Each row of Y is roughly a mix of the hidden directions of one of a few groups.
Y:
[[ 30 -36  31 -10 -16   1 -12 -26 -36  53]
 [-23  69   1 -32  20  18   4  32  -7  19]
 [ 23 -20  24   5  26 -37  40  39   2  41]
 [  0  14 -14 -13   5  60   2  15  27 -57]
 [  1  47  53 -25  30  -7   6  11 -32  25]
 [-13  55 -31  -2  29   2 -13   7  47 -30]
 [ 20  -7  41   1  22 -43   7  10   0  62]
 [-13 -21  27   9 -22  -8  52  25 -12 -54]
 [ 22 -44  15 -26   0   9 -41 -54 -18  -7]
 [ 42  22  40   6 -31  15 -50 -28  -3   7]
 [  0   5  -7 -32   0  31 -55 -36  17 -42]
 [ 10 -11 -48 -24  26 -22 -27  20  48 -26]
 [  0 -22  44  19 -38  -3  28  14 -26 -50]
 [-44 -23 -20  -1 -36  53 -37   3  -2  -1]
 [ 35  39  46   8 -25   9 -37 -18   9 -32]
 [-17  43  19  -5 -50   9   6 -41 -32  23]
 [-16  58 -23  -8  17  30   8  48  25  -5]
 [  1  -8 -20  58 -16 -13  53  24  23 -15]
 [ 48  20  61 -25 -25   4  -1 -24   5  -6]
 [ -3  28  39  25 -13  11  55  -9 -43  17]
 [-19  25   6  41 -26  -7  49  17 -28  39]
 [ 13  32  63  -5  30 -14  23   7 -33  20]
 [-23  45 -43   0  15   6   6  19  48 -32]
 [ 20   7 -28 -40  28  42 -36  -9  26 -31]
 [ 23 -17   0 -20  50  15 -37  14  44 -32]
 [-23   6 -41  14 -18  48  13  16   3 -54]
 [  7 -57   4  39 -41   1   7 -39 -13  -4]
 [ 29  42  34   4  11 -48  27 -25 -13  26]
 [ 21  54  19   4  18  -1 -53 -19  21 -26]
 [ 17 -47  13 -20  -6  -3  11 -17 -32  62]
 [-42  35 -14  37 -44  35  10  -6 -22   8]
 [-29  57 -11  -3  10   1   9  59  18  15]
 [  1 -42 -25 -38  -8 -35 -24 -49 -16   1]
 [  0 -32  13 -14 -32 -35  38   9 -37  43]
 [ 40  -9  51   0 -14   0 -40 -31 -30  21]
 [ 18 -63  11   5 -20  -7 -21 -53 -16  -5]
 [ 31 -26  37 -28  14 -37  33  21  -5  39]
 [ -6  32 -26  34  31  24 -33  -4  31 -42]
 [-39   7 -43  37  38  -8 -41  13  -3 -20]
 [-20  42  19 -33  -4   3  23 -22 -54  31]
 [ 40  54  28 -21  -9  10 -24 -23  35  -7]
 [-28 -20 -18  38 -47  32 -32  21  27   5]
 [  5 -44   5  33 -40  -7  29 -46 -28   2]
 [-15  32  35 -19 -10  15  18 -26 -57  32]
 [ 12  18 -45 -22  39  -9   1  30  45 -30]
 [ 15 -69  -3  20 -22 -32  -9 -36  -1  -9]
 [ 42  11  50   6 -30   9 -45 -27 -14   4]
 [-42  16 -34  24 -51  28   7 -15 -29 -17]
 [-30 -10 -44  -4 -43  20 -19 -27 -22 -40]
 [-12  13 -62  -2  -4 -32  54   3   7 -11]
 [ 18  44 -22 -30  27   6 -26 -21  40  36]
 [ 20  24  -4 -46  46 -38  33 -17 -21  -7]
 [ 29 -60  31   7   1 -31 -22 -36 -11  -2]
 [-11 -40 -11 -28 -35  37  38  36 -11 -17]
 [  2  44  10  47   4 -37  37  -4 -18  32]
 [-20  29 -36   6 -32  31   2 -27 -13 -55]
 [ 43  18  34 -48 -18   6  29 -21  23  25]
 [ 19  63  14  -5   9   3 -29 -10  38 -36]
 [ 15   9   4  -3  44 -10 -64 -27  32 -13]
 [ -9  52 -28  24  -8  10 -13 -42  -4 -46]
 [-10  38  49  15 -12  36  25  -1 -40  24]
 [ 14 -38  21  29 -40  12 -32 -11 -45  24]
 [-33 -13 -32 -20  29 -14  61  25  15  -6]
 [-38 -31 -43  15 -14  41 -30  19   8 -26]
 [-42 -27 -29  18 -10  -1  49  37  -4 -31]
 [-17 -33  31  20 -44 -12  -7 -31 -38  32]
 [-43  -4   5   1 -41  39 -43 -13 -12  33]
 [ -3  36 -13  38  -2  18  64  29  10 -11]
 [ -8  58 -26 -18  31  15  16  43  24 -10]
 [-27   7 -42  23 -38  22  39   9 -24 -35]
 [ -4 -17 -31  18  41  19 -40  19  38 -38]
 [ 23  -6 -19 -25 -25  23  -3 -18  10  72]
 [ -2  -8  47  30   9 -21 -20   1 -35 -55]
 [ 39  33  25 -10  47 -30 -22 -29  24  -9]]
Here is one row of each group, with its name. Which group are the others in?
[-23 -63 -29  22  -2  -8   5  46  -7  19]
Z
[-22  12  30  47 -43  27  28   6 -26  25]
W
[-51 -13 -50  18  26  -9  23  32   3 -22]
V

[ 15 -27 -19 -51 -15  20  20   1  -2 -59]
Z
[-33  20 -35  -4  16  -4  41  30  35 -40]
V
[  2 -51  23 -25   7 -17  51  -2 -31  27]
V
[-11 -41  -3 -30 -45 -28  -7 -25 -40  25]
Z
[ 23 -15  39 -42  -7  19  50  35   3  15]
Z
[-14 -22  20  14 -35   0  49  28 -13 -50]
V
